One turn moves each row of this set onto another row. After a few examples, where does it send each row asked below?
J166: -1.103, 1.427, 0.882, 1.706, -0.801, -1.890, -2.445, -0.212, 0.019, 0.252, -5.989, 0.322, 1.402, 0.401, -0.526, 1.407, 0.339, -2.159
J929: 0.000, 0.146, -2.105, -0.087, 1.841, -0.684, 1.225, -1.262, 0.959, 0.024, -1.772, 0.385, 1.465, 2.106, -1.226, 3.270, 4.452, 1.260
J533: 1.907, 0.677, -1.378, -0.390, -1.272, 1.424, -1.672, 1.821, 0.028, -5.341, -0.226, -0.976, -1.817, 0.214, -2.759, 1.172, -0.795, 0.699
J251: 0.514, 3.199, -0.647, -3.061, -1.221, -1.723, -0.635, 0.603, -3.884, 1.650, 0.895, -1.014, -2.011, -0.024, -0.776, 2.681, -3.190, 1.459
J113: 0.499, 3.253, -2.220, 1.606, -4.666, -0.736, 0.581, 2.429, 1.393, 1.390, -2.319, -1.627, -1.306, 0.325, -1.948, 0.182, -1.589, -0.791
J629: -3.544, 3.280, 0.251, -1.246, 2.592, -2.504, 3.079, 2.249, -1.014, -0.389, -1.207, 1.558, -0.448, 0.136, 0.569, -0.752, 1.315, -0.648
J133: 0.349, 1.256, 5.080, -0.934, -0.381, 0.824, 0.195, 0.529, 0.105, 1.907, 4.052, 0.345, 0.571, 0.500, -1.154, 0.574, 1.343, -1.179
J392: 0.365, 1.588, -4.584, -2.346, 0.461, 2.229, 0.469, 0.772, 0.263, -0.927, -2.891, 0.580, 0.662, -3.151, -0.517, -0.346, -1.304, -1.132
J889: 0.499, -2.237, 0.803, 3.244, 0.717, -0.114, -1.274, 1.262, -0.920, -2.056, 2.381, 0.984, 1.515, 1.216, -1.346, 1.522, -3.313, -1.596
J514: 1.577, -1.129, 0.434, 2.894, -0.548, -3.024, -0.344, -0.096, 1.972, 0.304, 1.542, -1.222, 0.022, 4.053, 1.293, -0.148, 1.384, 2.302
J303: 1.605, -1.862, 3.752, -2.551, 0.103, -1.920, -1.759, 0.147, 1.147, 0.222, 3.313, 0.637, 0.119, -1.119, 1.396, -1.128, 1.949, -1.162
J459: 1.066, 0.252, 0.526, -4.541, -2.540, 0.217, -1.644, 0.331, -1.864, 0.020, -0.913, -0.503, -3.282, -0.227, 1.738, -0.157, -3.814, 0.971
J583: -4.034, 1.827, -0.440, -2.304, 0.015, -1.676, -0.380, 0.611, -0.858, -0.569, -2.257, 0.078, -0.405, -1.352, 3.825, -1.571, 2.784, -0.066
J650: 3.081, -1.362, -3.713, 0.298, -1.103, 0.840, -0.355, -0.132, 0.213, 1.549, 4.491, -0.401, -1.603, 0.444, 1.077, -0.862, -1.420, -0.248
J222: -0.172, -1.637, -0.184, 1.216, 1.076, 0.100, 1.094, -1.803, 0.453, 3.171, -1.060, -0.382, 2.982, -0.300, 2.582, -0.337, 1.282, -3.715

J459 moves to J583
J392 moves to J222
Now these:
J929 moves to J889
J251 moves to J629
J166 moves to J514

One turn moves each row of this set onto another row. After a few examples, where does it send each row asked below?
J91: 2.391, -1.353, -0.209, 1.967, 2.136, -0.950, 0.315, 3.262, -3.741, -1.778, 1.763, 1.145, 0.074, 2.449, -1.685, 0.052, 0.095, -1.637, 0.515, -0.181, -0.935, -0.221, 0.159, -1.699, -0.649, -0.197, 2.029, -0.745, -1.115, 4.086, -0.954
J100: -0.698, 0.837, 1.527, -1.004, 0.473, 4.941, 0.765, -3.521, 0.617, 1.920, 0.272, -0.214, -0.559, -1.708, 1.671, -2.486, -2.380, 1.158, -2.215, -0.007, 1.449, -1.826, -0.407, 2.105, -1.046, 0.760, 0.092, 2.698, -3.207, -1.608, -1.095
J988: -0.044, 0.264, 0.294, -2.796, -2.256, -3.282, 0.226, -1.457, 0.262, 1.225, 2.403, -0.466, 2.511, -0.452, 1.825, -0.715, 1.234, -2.295, -0.730, 1.720, -1.548, 1.123, 1.618, 3.958, -0.328, 1.859, 4.343, -0.790, 1.461, 2.159, -0.610
J605: -1.379, -0.165, -1.101, 0.568, 4.399, 2.474, -2.068, -2.578, -2.093, -1.436, -1.495, -0.377, -0.671, 0.689, 1.402, 1.464, -3.833, -0.416, -1.955, -1.558, 0.060, 1.032, 0.757, 1.577, -3.202, -0.256, 3.113, 4.321, -3.136, 2.583, 0.365
J745: 0.610, -1.263, -2.458, -1.792, 0.495, -0.545, -5.420, -2.608, 1.994, -0.969, 0.982, -0.030, 1.153, -1.545, 3.952, -3.129, 1.374, 3.179, -3.343, 0.610, 0.344, 1.586, 2.117, -0.003, -0.797, -1.862, 2.908, 0.054, 0.867, -2.192, -0.721
J662: 0.339, -2.577, -4.008, -0.849, 1.370, 0.348, -7.317, -2.522, 1.206, -2.678, 1.729, -0.797, 0.711, 0.197, 2.844, -1.587, 1.587, 2.525, -2.452, 2.243, -0.071, 1.508, 1.578, 0.224, -0.207, -2.084, 0.856, -1.158, 1.446, -0.970, -0.305
J962: 3.403, -2.744, -3.035, -0.268, -0.168, -2.998, -2.311, 0.181, 0.902, -0.853, -1.321, -1.728, 2.516, 0.000, 3.346, -2.794, 2.173, 0.807, -3.115, -0.629, 0.574, 0.267, -2.752, 0.066, -1.680, 0.425, 2.833, 0.924, -0.455, -3.057, -0.558
J21: -4.716, -2.298, -2.832, 1.963, 0.290, 1.470, 1.322, -0.202, -2.049, -1.820, 0.356, -0.214, -1.977, 0.968, 1.147, -0.481, 0.957, -1.493, 1.473, -0.175, -1.454, -1.103, -2.466, -0.070, 1.944, 1.474, -2.311, -3.316, 1.754, 1.343, 0.758
J395: -1.864, 0.019, 1.485, 0.348, 0.558, 3.761, 2.526, -0.195, -0.511, 0.491, 0.094, 2.225, -0.865, -2.298, -0.560, -3.619, 0.759, 0.850, -1.299, -0.844, -0.449, -1.576, -0.370, -0.680, -0.295, -0.267, -1.348, 1.769, -1.796, -1.337, -3.244
J415: -1.801, -0.918, 0.021, -1.072, -2.210, -2.211, 1.075, -3.009, -0.599, 1.814, 2.857, -0.722, 0.291, -1.183, 3.360, 1.283, 0.678, -0.906, -0.457, 1.498, -3.269, 1.722, 3.243, 1.045, 1.819, 0.234, 3.821, 0.649, 1.583, 1.704, 0.089
J36: 3.766, -4.287, -2.831, 2.213, -2.168, -1.854, -2.433, -1.101, -0.575, -3.178, -0.280, -2.282, 1.938, 0.691, 0.817, 1.354, 3.173, -1.306, -1.757, -1.933, 0.718, -0.238, -1.654, -1.698, 0.975, 0.232, -0.284, -1.564, -0.555, -1.958, 0.021
J619: -3.562, -0.976, -0.448, -1.054, 0.743, 0.715, -1.490, -0.493, -1.641, -2.222, 0.474, 2.436, -0.342, -0.044, -0.703, -3.007, 0.376, -0.158, -0.825, -0.816, 1.509, 0.972, 0.164, 3.118, -1.076, 2.590, 1.693, -4.395, 3.372, 2.060, 1.690
J409: -2.692, 2.731, -1.279, 1.049, 4.081, 3.672, -2.644, 1.538, -0.996, -3.760, 3.025, 1.422, -1.470, -1.297, 0.445, 0.172, -1.275, -0.628, -0.145, -1.561, -0.677, -0.975, 1.336, -0.538, -0.125, -0.791, -1.131, -0.318, -0.651, 3.180, -2.308
J615: -0.403, 0.713, -1.125, -1.084, -1.171, -3.169, 1.430, 0.061, 1.421, 0.483, 1.483, -2.143, 2.765, 0.129, 4.828, 0.519, 0.927, -4.608, -0.438, 1.516, -1.972, -0.671, -0.095, 4.567, 0.004, -0.154, 1.981, -2.111, 0.432, 0.784, -0.957
J295: 0.403, -1.443, -1.350, 1.464, 4.432, -0.775, -1.483, -1.658, -1.093, -2.523, -1.708, -0.752, -0.384, 1.464, 3.382, 2.245, -3.161, -2.017, -1.227, -1.652, -0.525, 1.749, 2.428, 1.524, -2.511, -1.064, 4.246, 2.289, -2.475, 3.282, 1.188
J658: 0.465, 0.968, 0.106, 1.317, 1.444, 4.497, -1.720, -1.506, -1.468, -0.610, -0.009, -2.647, 0.316, 1.455, -0.033, 3.119, -2.690, -4.076, -0.776, -0.025, 1.594, -0.753, -0.163, 1.575, -2.067, 0.227, -1.673, 1.474, -4.686, 2.355, -0.320
J888: -2.762, -0.659, -1.881, 0.188, -1.227, -2.514, 2.028, -1.012, 0.637, 0.439, 1.167, -2.175, 0.621, -0.823, 4.708, 1.459, 1.790, -3.454, 0.571, 1.948, -4.862, 0.319, 1.237, 1.165, 1.741, -0.958, 0.783, 0.099, 0.866, 1.362, -1.611
J494: -0.791, 2.065, -1.922, 0.270, 4.071, 0.656, -3.996, 1.071, 0.761, -4.859, 3.051, 0.348, -1.336, -0.751, 1.793, 0.022, -0.933, -1.772, 0.995, -0.627, -1.431, -0.058, 2.616, 0.099, -0.041, 0.828, 0.025, -1.121, 0.132, 4.850, -1.981
J277: 3.361, -2.504, -2.162, 1.808, -3.252, -0.824, -0.633, -1.149, 0.989, -0.855, 0.152, -3.062, 1.801, -0.154, 2.627, 0.379, 3.056, -1.253, -1.526, -1.025, 0.159, -1.575, -1.701, -2.323, 1.557, -0.841, -1.294, -1.003, -1.887, -3.156, -1.368
J22: 2.675, 0.569, 0.094, 0.773, 1.078, 2.291, -2.708, -2.069, -1.837, -0.398, 2.080, -3.186, -0.115, 2.321, 1.642, 3.343, -3.006, -3.540, 0.571, 2.218, 0.865, -0.902, 1.777, 1.049, -0.824, 0.774, -0.713, 0.007, -3.506, 3.380, 0.491
J848: 1.518, -2.997, -2.369, 0.892, -2.191, 1.355, -5.033, -4.310, 0.337, -2.854, 1.399, -1.980, 1.277, 0.978, 1.172, 1.429, 2.682, -0.495, -1.430, 0.817, 0.491, -0.071, 2.215, -0.974, 1.268, -3.062, -1.795, -2.868, -0.741, -1.324, -0.949
J689: -1.506, -0.331, 1.095, 0.970, 1.265, 3.409, 2.754, -1.946, 1.539, 0.919, -2.475, 0.141, -0.357, -2.215, 2.740, -1.431, -1.525, -1.110, -2.861, -2.393, 0.889, -0.948, -1.094, 1.646, -1.307, -0.776, -0.549, 2.757, -3.619, -2.140, -0.855
J974: 2.781, -3.932, -4.254, 0.472, 1.272, -2.379, -4.769, -0.481, 0.301, -2.556, -0.330, -2.037, 1.373, 0.268, 3.502, -0.863, 1.136, 1.430, -3.180, -0.515, 0.562, 1.530, -2.054, 0.200, -0.829, 0.880, 2.715, 0.612, 1.056, -2.011, 1.449
J39: -1.599, 1.275, 0.397, -0.799, 1.636, 3.156, 0.881, 0.695, 2.828, -0.481, 0.052, 1.371, -0.443, -3.227, 0.427, -4.656, -0.202, 0.394, -1.763, -2.136, 0.307, -1.736, -2.183, 1.429, -0.700, 1.560, -0.622, 1.405, -1.490, -0.361, -2.661
J397: -2.437, -2.158, -1.823, 0.387, 1.181, 0.716, 0.250, -2.262, -1.946, -0.859, -3.154, -1.556, 0.468, 2.509, 3.097, -0.115, -1.642, -3.068, -0.847, 0.452, 1.577, -0.678, -2.565, 5.162, -2.421, 1.425, 0.078, -2.745, -0.005, -0.040, 2.545
J984: 0.724, 0.365, -0.454, 1.459, 2.759, 1.363, 0.172, 3.536, -2.895, -1.566, 2.159, 2.057, 0.132, 1.098, -2.395, -0.507, -0.952, -0.682, -0.950, -2.759, 0.720, -0.917, -2.081, -0.707, -1.090, 0.715, 1.936, 0.013, -1.823, 3.141, -0.955
J832: 0.439, -1.517, -1.671, -0.124, -2.761, 1.670, -4.310, -4.610, 2.384, -1.224, 1.248, -2.075, 0.455, -1.519, 2.233, -0.319, 2.914, 0.619, -1.422, 0.988, -0.621, 0.368, 2.946, -2.294, 1.689, -2.585, -1.544, -0.713, -0.949, -1.783, -2.103
J241: -4.454, -2.557, -0.540, 0.274, -0.839, 3.372, -1.021, -5.738, -1.515, -0.181, -0.460, -1.375, -2.314, 0.403, 1.388, 1.341, -1.468, -0.600, -0.301, 0.132, 0.725, 1.818, 1.415, 1.664, 0.688, 2.130, 0.420, -0.980, 0.652, 1.771, 3.483

J415 moves to J888
J241 moves to J21
Now these:
J277 moves to J962
J39 moves to J100
J984 moves to J605
J974 moves to J662
J22 moves to J91

